In the data rows, zero lies at 4.5, halfway between 4 and 5.
In each game, the first row plays the second. By how much does the first row win? 15 means about a draw, 30 a big win and 0 a big loss. Wins can go round in a circle. Each row has two weighted sums of its numbers, A and B, taken from their middle values. A row wins by its A times the other's B, less its B times the other's A.
4:6:5:4:5:5:3:5:5:2:5:3:5:4:6:6:4:4
5:3:2:6:8:7:5:3:3:3:6:7:7:2:2:4:4:5: 22
6:7:6:5:4:5:3:6:4:4:5:3:3:6:6:5:5:4
5:5:3:5:6:6:4:5:4:5:3:4:5:5:6:6:4:5: 22
2:4:4:4:4:3:7:5:5:5:3:5:6:3:5:6:4:5
5:3:2:5:6:5:3:2:3:4:3:7:5:3:3:4:5:5: 14
3:3:0:6:8:6:5:1:1:3:4:9:7:2:2:3:4:4
8:4:6:4:3:4:2:3:6:3:7:3:2:4:2:3:6:5: 13
5:6:5:4:6:6:5:6:6:4:3:4:6:5:6:8:3:5
5:6:3:4:6:7:4:5:5:4:3:4:5:5:6:6:4:4: 17
5:3:2:5:7:6:5:2:3:5:4:7:6:4:3:5:4:5
6:5:6:4:4:5:3:5:6:5:4:2:5:5:4:6:4:6: 12
5:3:4:3:5:3:4:3:4:7:2:6:5:4:4:5:6:6
5:2:4:6:5:4:4:2:2:6:5:7:4:4:2:3:5:4: 19
2:2:2:3:6:3:7:4:4:8:3:6:7:2:5:6:5:6
7:3:6:4:5:6:3:3:5:5:5:3:5:3:3:6:5:5: 8
2:7:6:3:2:2:5:8:7:3:6:3:4:5:6:4:3:4
6:6:4:5:6:8:5:5:3:5:3:5:6:6:5:6:4:3: 17
5:3:2:6:7:6:4:3:2:5:3:7:6:4:3:5:5:4
5:7:7:5:2:4:4:6:6:4:6:3:2:7:6:3:4:3: 14
7:4:6:4:3:5:1:2:5:3:6:2:3:4:3:4:6:5
5:2:3:4:7:5:4:3:5:5:4:6:8:1:3:7:4:6: 22
3:6:5:5:3:3:5:7:5:3:6:4:4:4:5:3:3:3
3:6:7:3:3:3:5:7:6:4:5:2:4:5:7:5:4:4: 13
4:6:7:6:2:2:5:7:6:4:7:5:2:6:5:1:5:2
3:2:2:3:6:3:6:4:4:7:2:6:7:3:6:7:4:6: 12
3:7:5:4:2:2:5:7:6:5:4:4:3:6:7:2:4:3
4:3:3:4:6:5:4:3:4:5:4:5:6:3:3:7:4:5: 15
6:6:6:6:3:5:4:5:5:4:5:5:3:6:4:3:5:3
1:5:6:3:3:3:6:7:5:6:5:3:5:4:5:5:3:4: 18
3:3:0:6:9:7:5:3:2:3:5:8:9:1:2:5:2:6
6:5:5:5:6:7:4:4:4:5:4:5:5:4:4:5:5:5: 5
7:6:6:5:4:7:3:4:5:2:6:4:4:5:4:4:4:4
4:3:4:4:5:4:5:4:4:6:2:6:6:3:3:6:4:6: 19
4:3:2:6:6:5:4:2:2:3:5:7:4:4:2:3:5:4
5:4:2:6:7:6:5:4:3:4:5:6:5:4:3:4:3:4: 10
6:3:2:4:6:5:4:2:3:5:3:7:6:4:3:5:5:5
6:6:7:7:3:6:4:5:5:3:7:3:2:6:3:2:5:3: 15
8:5:5:4:6:8:4:4:4:7:1:5:5:7:6:6:5:4
7:4:5:4:5:4:3:4:5:6:3:4:4:4:4:5:5:6: 15
6:6:6:4:4:6:2:5:6:3:5:1:4:6:6:6:5:5
7:6:7:6:4:6:4:5:6:3:6:3:3:6:4:3:5:4: 12
3:6:3:5:4:5:5:5:4:3:5:5:5:5:6:4:4:3
4:6:5:7:1:3:7:5:4:4:7:6:0:8:5:0:5:0: 3
4:3:4:4:5:2:6:4:5:8:1:6:7:3:4:6:4:6
4:6:5:4:5:6:4:6:5:5:4:3:5:4:6:7:3:5: 17
2:7:5:3:3:3:7:9:6:4:5:3:4:6:8:4:4:3
4:4:2:5:6:5:4:3:3:3:5:7:6:3:3:4:5:5: 13
3:3:2:3:6:3:5:4:4:7:2:7:7:2:4:6:4:6
6:4:6:4:3:4:2:4:5:1:7:1:3:4:3:3:5:5: 16
1:5:5:4:2:2:7:7:6:4:7:4:4:5:6:3:4:3
6:6:6:6:5:7:2:5:5:2:6:3:4:4:4:4:4:4: 15
6:4:7:5:3:5:3:5:6:3:7:3:3:5:3:2:6:3
8:6:7:3:3:5:4:6:6:7:3:3:4:7:6:6:5:4: 23
5:6:5:6:5:7:2:5:6:0:6:3:4:4:4:3:3:3
5:3:3:3:5:4:4:3:5:7:2:5:6:3:5:7:5:7: 17
3:5:6:4:4:4:6:5:6:4:5:4:5:3:4:5:4:4
2:2:3:4:7:3:7:5:4:8:2:6:8:3:4:7:4:6: 20
4:4:7:5:4:5:3:4:5:2:8:2:3:4:3:3:6:5
6:4:2:5:6:6:5:4:4:6:4:6:5:5:5:4:5:4: 11
6:3:7:5:2:3:4:4:6:6:6:3:3:5:3:5:6:4
4:3:1:4:7:5:5:3:2:4:4:7:7:2:4:5:3:6: 16
2:2:2:3:6:2:6:4:4:8:3:6:8:2:5:6:4:7
3:1:4:3:6:2:6:4:4:8:3:6:7:1:2:5:4:7: 17
6:4:8:3:3:3:4:5:5:8:3:3:3:7:6:6:6:4
6:4:5:4:5:4:5:5:5:8:2:5:5:6:5:6:6:5: 14
6:5:4:6:5:6:5:4:4:6:4:6:4:7:5:4:5:3
2:7:4:4:3:3:5:6:4:3:5:3:4:6:7:5:2:3: 13
4:1:3:3:6:3:5:3:4:7:2:6:8:2:4:7:5:6
4:2:5:3:6:3:6:4:5:9:2:6:8:2:4:7:4:7: 14
5:1:2:2:7:3:5:3:5:7:2:6:8:2:4:7:4:7
7:3:8:5:3:5:3:4:6:4:7:2:3:5:3:5:5:5: 12
3:7:6:4:1:2:4:6:5:3:6:4:2:6:6:2:5:3
4:5:4:6:4:4:5:4:5:5:3:6:3:6:5:4:6:4: 4
7:4:7:4:4:6:1:2:6:1:7:0:4:3:2:5:5:6
3:8:6:4:2:3:5:7:7:3:6:3:2:7:7:3:4:3: 16
3:8:6:4:3:4:5:7:5:3:6:3:3:5:8:4:3:4
5:3:3:5:6:5:6:4:3:7:3:7:5:4:4:4:4:5: 15
7:7:8:4:4:5:4:7:8:5:3:0:3:7:7:7:4:6
3:3:2:3:7:4:6:3:4:7:2:6:8:3:4:6:4:6: 17
5:6:4:5:5:6:5:4:5:4:4:4:4:6:5:5:5:4
0:5:5:4:3:2:5:7:6:4:5:4:5:2:6:5:2:5: 16
5:3:5:3:5:4:4:4:5:5:4:4:5:3:3:6:5:6
8:2:6:4:4:4:2:2:5:5:6:3:3:5:3:4:6:6: 17
3:2:3:3:6:3:6:4:5:7:3:6:8:2:4:6:3:6
3:6:6:5:2:1:5:7:6:4:6:4:3:5:5:1:4:3: 11
3:7:6:4:3:4:6:8:6:4:6:2:3:6:7:5:3:3
5:4:4:6:5:5:4:3:4:5:3:7:5:5:3:4:6:4: 14
3:4:3:3:5:4:5:5:4:5:4:5:5:4:6:6:4:5
3:6:4:6:4:5:4:5:3:0:6:4:3:4:4:2:3:3: 22
3:7:4:6:5:7:3:5:3:0:6:4:4:5:4:4:2:4
7:3:3:5:6:6:3:2:2:6:3:6:5:5:3:5:6:5: 14
5:6:6:4:3:5:5:6:4:6:3:3:3:7:7:5:6:4
3:3:3:4:6:3:6:3:4:7:2:6:6:3:4:6:4:6: 21
3:6:3:4:5:6:5:6:4:4:4:5:6:5:6:5:4:4
5:6:6:4:5:6:2:5:6:3:5:0:5:2:5:7:3:7: 22
4:2:4:2:6:3:6:4:6:7:2:5:7:3:5:7:5:7
6:5:4:5:6:6:4:4:4:5:3:4:5:5:5:6:4:5: 15
4:2:6:4:3:3:2:3:5:2:7:2:3:2:3:4:4:6
2:6:6:4:3:3:6:7:6:4:6:3:4:5:6:4:4:4: 13
6:5:4:6:4:6:5:4:3:4:4:5:4:7:5:4:6:4
4:6:4:5:4:5:4:5:3:2:6:5:4:6:6:3:5:4: 13
3:3:3:3:7:4:5:4:4:6:3:6:8:2:4:7:3:6
4:3:4:3:4:2:5:3:5:5:3:5:5:4:4:6:5:6: 14
6:3:3:6:5:6:5:2:3:4:4:7:4:5:3:2:6:5
5:2:5:5:5:4:5:3:3:6:5:7:4:4:3:3:5:4: 23
2:6:5:4:3:4:4:5:6:1:7:2:4:3:3:3:4:5
5:6:6:4:5:5:3:5:5:4:4:2:5:4:5:7:4:5: 15
5:6:5:5:5:7:4:4:4:3:3:4:5:4:5:5:4:5
4:2:3:4:6:3:6:4:5:8:3:7:7:3:4:6:4:6: 19
4:2:2:4:8:4:4:4:3:5:4:6:7:3:3:5:4:6
2:6:6:5:2:2:5:6:6:5:4:4:3:7:6:4:5:3: 27
3:7:6:5:2:4:5:8:6:3:7:3:3:5:6:3:4:3
5:2:3:4:6:5:4:3:4:5:3:5:7:3:3:7:6:6: 27
5:5:6:4:3:5:4:5:6:4:6:3:3:7:6:5:6:4
4:3:2:5:5:5:3:3:2:2:6:5:4:4:3:3:5:4: 22
5:6:5:4:6:7:4:6:5:4:4:2:5:5:6:7:4:5
5:6:5:6:5:6:4:5:4:2:6:4:4:5:5:4:4:4: 12
6:2:7:4:2:3:3:3:5:4:6:2:2:4:3:4:7:5
5:2:2:4:6:5:4:3:4:5:4:6:6:3:2:4:4:6: 7
7:3:2:5:9:9:2:1:2:4:3:6:8:3:3:7:5:7
5:3:2:7:5:6:4:2:1:3:6:8:4:4:2:0:5:3: 8
1:5:5:5:2:2:6:7:6:4:7:4:3:5:5:1:4:3
6:6:5:6:4:5:4:5:3:5:6:4:2:7:5:2:5:3: 14
4:1:5:3:6:3:5:4:5:8:1:5:7:2:4:8:4:7
4:5:5:5:5:6:4:4:5:4:5:4:5:5:5:5:4:4: 15
3:3:3:3:7:4:7:4:4:6:2:6:7:4:6:7:4:5
6:6:2:6:6:7:5:5:3:3:4:7:4:6:4:4:4:3: 14
3:2:5:3:4:3:3:3:5:4:5:4:5:2:3:5:5:7
4:2:3:6:5:5:5:2:2:5:5:8:4:3:1:1:6:4: 20
4:5:5:5:5:6:4:4:4:2:6:3:4:4:4:5:4:5
5:5:5:4:4:5:4:4:5:7:3:5:5:6:5:6:5:4: 14
4:4:5:4:3:5:2:4:5:1:8:2:3:3:3:4:4:5
5:3:1:7:9:8:5:3:2:3:5:8:7:2:2:3:3:4: 13
3:3:3:4:8:5:7:5:4:8:2:6:8:3:5:8:4:6
4:6:5:5:4:5:5:6:4:3:6:4:3:6:5:3:4:3: 18
2:2:2:2:6:2:5:3:3:7:2:7:7:2:5:6:4:7
6:2:3:6:4:4:5:2:3:5:5:8:3:5:3:2:6:4: 18
3:2:3:3:5:3:6:3:4:7:2:7:7:2:4:7:4:6
1:7:6:2:4:3:6:9:6:5:5:2:5:5:8:6:3:3: 15
6:6:7:4:4:6:4:5:5:2:6:2:4:4:4:5:5:4
3:7:6:4:3:4:5:7:6:2:6:3:3:6:6:4:4:3: 9
4:5:4:4:4:3:5:6:5:5:4:4:4:6:6:5:5:4
6:2:4:3:5:5:3:2:4:6:3:5:5:4:4:6:6:5: 18
2:7:5:3:2:1:7:9:5:5:4:4:4:5:8:3:3:4
2:3:2:3:6:3:6:5:3:7:2:7:8:3:6:7:4:6: 16
6:4:8:5:3:4:4:4:7:5:6:3:3:5:4:4:6:5
2:7:5:4:4:4:6:8:6:4:4:3:5:5:7:6:2:4: 16
4:3:3:3:6:3:6:4:4:6:2:6:7:2:4:7:4:7
5:5:2:7:7:7:3:3:2:1:6:6:6:4:3:4:4:4: 13
3:3:2:3:6:3:6:4:4:6:3:6:8:2:4:6:4:6
6:6:5:6:3:6:3:5:4:3:6:5:2:7:4:2:5:3: 14
6:3:2:6:7:7:5:3:3:5:2:7:6:4:3:4:5:5
6:3:4:5:6:5:4:3:3:6:4:6:5:4:3:4:5:5: 15
7:5:5:6:3:5:3:3:4:4:5:6:2:7:4:3:6:4
5:3:7:4:3:4:2:4:5:3:7:1:3:3:3:5:5:6: 13
6:7:5:6:5:8:3:4:5:3:4:3:3:7:6:5:5:4
6:6:4:6:7:9:5:5:5:4:4:4:5:5:5:6:4:4: 10
4:8:5:4:5:6:5:8:5:3:5:2:6:5:8:7:3:5
5:2:3:4:7:7:4:2:2:4:5:5:5:3:3:5:5:5: 24
4:3:4:4:3:3:3:2:4:4:6:4:4:3:2:4:5:6
6:6:4:5:4:6:4:4:3:5:3:5:5:7:6:5:5:4: 10
7:5:3:6:7:7:4:3:4:3:4:7:5:5:3:4:4:4
5:6:5:5:4:4:4:4:5:4:3:4:3:7:6:4:5:4: 4
3:2:3:3:6:3:7:4:4:7:2:6:7:2:5:7:4:6
5:7:4:5:6:8:3:4:4:2:5:3:5:5:5:5:4:4: 15
6:6:6:4:4:5:4:5:5:5:3:3:4:6:5:5:5:5
3:3:2:5:5:4:5:3:3:4:4:7:5:3:3:3:5:5: 17
6:6:2:6:7:8:3:3:3:2:5:5:5:4:3:4:3:4
3:6:5:4:2:1:6:7:5:4:6:4:2:5:6:3:4:3: 14
7:4:3:6:4:5:2:2:3:4:4:6:3:5:3:2:5:4
9:4:7:5:2:6:1:2:5:5:6:3:0:8:4:3:6:5: 7
4:5:4:4:5:5:4:4:5:4:4:4:5:5:5:5:4:5
6:5:8:3:2:4:4:5:7:6:5:1:3:6:6:6:5:5: 14
2:5:4:5:5:4:5:6:5:3:6:5:5:3:4:4:3:4
1:5:7:3:2:1:6:8:6:4:6:3:3:4:7:4:4:4: 13
5:5:6:4:4:4:6:7:5:6:4:5:5:5:5:4:4:3
5:6:4:5:4:6:3:5:3:2:5:4:3:6:6:5:4:4: 21
6:2:5:3:4:3:3:2:5:7:3:5:4:4:3:6:6:6
6:3:4:5:6:7:3:3:4:4:6:4:4:4:3:5:6:4: 13
4:6:7:5:2:3:5:7:6:4:6:4:3:6:6:4:4:3
5:7:4:5:6:8:4:4:5:1:6:3:5:4:5:5:4:4: 16
3:3:1:3:6:3:6:3:3:6:1:7:8:3:5:7:3:6
5:7:4:6:5:5:6:6:4:5:3:6:5:6:7:4:4:3: 15
5:2:2:6:8:6:4:2:3:4:5:7:7:2:2:5:4:6
6:1:5:4:3:3:2:1:5:3:7:3:4:2:2:4:6:6: 17
2:1:1:3:7:2:6:4:4:7:2:7:9:1:4:7:4:7
4:4:6:5:5:5:5:5:5:2:6:4:4:4:4:4:5:4: 18
5:3:4:5:5:5:5:4:4:5:5:6:4:5:4:3:6:4
5:5:5:4:3:3:4:5:5:4:5:3:3:6:5:4:4:4: 16
4:3:3:5:4:4:4:2:2:4:4:6:4:5:3:4:5:4
2:4:5:4:2:2:6:4:5:4:6:5:3:5:4:1:6:3: 24
6:4:3:5:5:6:4:4:3:5:4:6:5:5:4:4:5:5
7:5:8:4:3:5:5:4:6:7:3:3:3:7:6:5:6:5: 13
5:3:5:5:4:4:5:3:4:5:4:5:4:5:3:5:6:5
3:2:3:2:6:2:6:4:4:8:1:6:7:2:5:7:5:7: 14
6:6:5:5:6:7:4:5:4:4:4:3:5:4:5:6:3:5
3:4:2:3:6:3:6:4:3:6:1:6:7:3:5:6:4:6: 18
3:2:3:3:6:3:6:4:4:9:1:7:8:2:4:8:4:6
3:6:7:3:4:4:3:5:5:3:6:1:5:3:5:6:3:5: 7
6:6:7:4:3:5:4:6:4:6:4:3:3:8:6:5:6:4
4:6:6:5:1:2:4:6:5:3:7:4:2:6:5:2:4:3: 13
4:3:8:4:2:3:3:4:6:3:8:1:3:3:3:3:5:4
8:3:2:5:8:7:4:1:3:5:2:6:7:4:3:6:5:5: 15
5:8:5:5:6:8:3:5:5:0:6:2:4:5:6:5:3:4
3:6:6:5:1:4:4:6:5:2:8:3:1:7:5:1:6:2: 14
2:6:5:4:3:3:6:8:5:4:6:3:4:5:6:4:3:4
4:5:7:4:4:4:3:5:6:3:5:2:4:3:3:5:4:5: 17
3:2:6:3:4:2:4:4:5:6:5:4:5:2:4:5:5:6
7:6:7:3:3:4:4:5:7:5:4:2:3:7:6:5:5:5: 13
4:3:2:7:6:6:5:2:2:4:5:7:6:4:3:3:5:5
3:4:6:4:2:1:7:7:6:5:6:4:4:4:5:3:4:3: 12
6:7:6:5:5:7:3:5:5:3:6:2:3:7:6:4:5:4
4:3:2:3:7:5:3:2:3:4:4:5:7:1:2:7:4:6: 15
6:6:6:5:5:6:5:5:5:5:3:5:5:5:5:5:4:5
6:3:7:5:2:4:2:2:4:4:8:4:2:5:2:2:6:4: 5
6:3:3:4:8:7:3:1:4:4:3:6:7:2:3:7:4:7
6:7:6:4:3:6:4:5:5:4:4:3:3:7:6:5:5:4: 16
4:3:4:3:5:2:6:5:6:6:2:6:6:2:3:5:3:6
6:5:6:5:4:5:3:5:5:5:6:3:4:5:4:5:4:5: 17
6:5:5:5:4:4:5:5:5:7:4:6:4:6:6:4:6:3
5:3:4:4:5:5:4:2:5:5:3:5:6:3:3:6:5:6: 15
3:2:3:3:7:4:6:4:4:7:3:6:8:1:4:7:5:7
6:4:7:4:5:5:5:6:6:6:3:3:5:5:5:6:5:4: 8
5:3:3:6:5:5:5:3:2:4:6:7:4:4:2:1:5:4
6:7:6:4:3:5:2:5:6:4:3:3:3:6:7:6:5:5: 16
3:3:2:3:7:5:6:4:3:5:3:6:8:1:4:6:4:6
4:3:2:3:9:7:3:3:3:3:4:4:8:0:3:7:3:7: 19
6:2:4:5:4:5:3:2:4:5:5:6:4:4:2:3:7:5
6:5:6:3:4:5:3:6:7:3:5:1:4:4:5:7:4:5: 15
5:2:3:4:7:6:5:3:4:6:3:5:7:2:3:7:4:6
3:3:2:3:7:3:7:5:5:7:3:7:8:3:5:6:4:6: 16
6:8:5:5:5:6:3:7:6:4:4:3:5:5:6:5:3:4
3:3:2:3:7:3:6:4:3:7:2:7:8:2:5:7:3:6: 13
4:5:3:6:6:7:4:5:3:2:7:5:5:4:3:3:4:3
4:3:2:4:6:5:4:2:3:4:4:6:6:3:3:5:5:6: 19
6:3:8:4:3:5:3:2:5:4:7:2:3:4:2:4:7:6
6:3:3:7:5:6:4:2:2:3:5:7:3:6:2:1:6:3: 15
7:4:7:4:4:7:2:3:4:4:6:4:3:6:4:5:6:5
1:6:5:4:2:2:7:8:5:5:6:4:3:6:6:3:3:3: 17
6:3:3:6:5:6:4:2:3:5:4:7:5:5:2:3:6:5
1:6:5:4:2:2:7:8:6:5:5:5:4:5:6:2:5:2: 10
3:3:2:3:7:4:6:4:3:6:3:6:8:2:5:6:3:6
4:4:6:5:4:4:4:5:6:2:8:3:4:3:3:3:3:4: 13
7:3:8:5:2:5:2:3:5:4:7:3:1:6:3:3:6:5
6:1:7:3:3:4:2:2:6:4:5:2:3:4:3:5:6:6: 16
7:6:5:5:5:7:3:5:5:3:4:3:5:5:5:6:4:5
4:6:5:4:7:7:3:6:5:4:3:3:6:4:6:9:3:6: 21
4:3:3:5:6:5:4:3:3:4:5:5:6:2:3:6:4:6
3:6:5:4:3:3:4:6:6:4:7:3:3:6:5:3:4:4: 21
3:5:5:4:2:2:6:7:5:5:5:4:4:5:6:3:5:3
6:6:8:4:2:4:3:6:6:5:5:1:3:7:7:6:5:5: 19
2:6:5:4:3:3:7:7:6:4:5:4:4:5:6:3:3:3
2:7:5:5:1:3:6:7:5:2:6:4:1:7:6:1:5:1: 10
3:2:4:3:5:2:7:4:5:9:1:6:7:3:5:7:5:7
6:3:2:6:7:7:3:2:3:2:5:6:5:3:3:4:5:6: 18
4:2:2:3:6:2:6:4:4:8:1:7:8:2:4:7:4:7
5:4:2:6:7:7:3:2:2:2:6:5:4:4:3:3:5:4: 25
4:5:5:4:5:4:5:6:6:6:3:4:6:5:6:7:4:5
4:7:3:4:6:7:3:6:4:1:5:2:5:4:7:7:3:5: 21
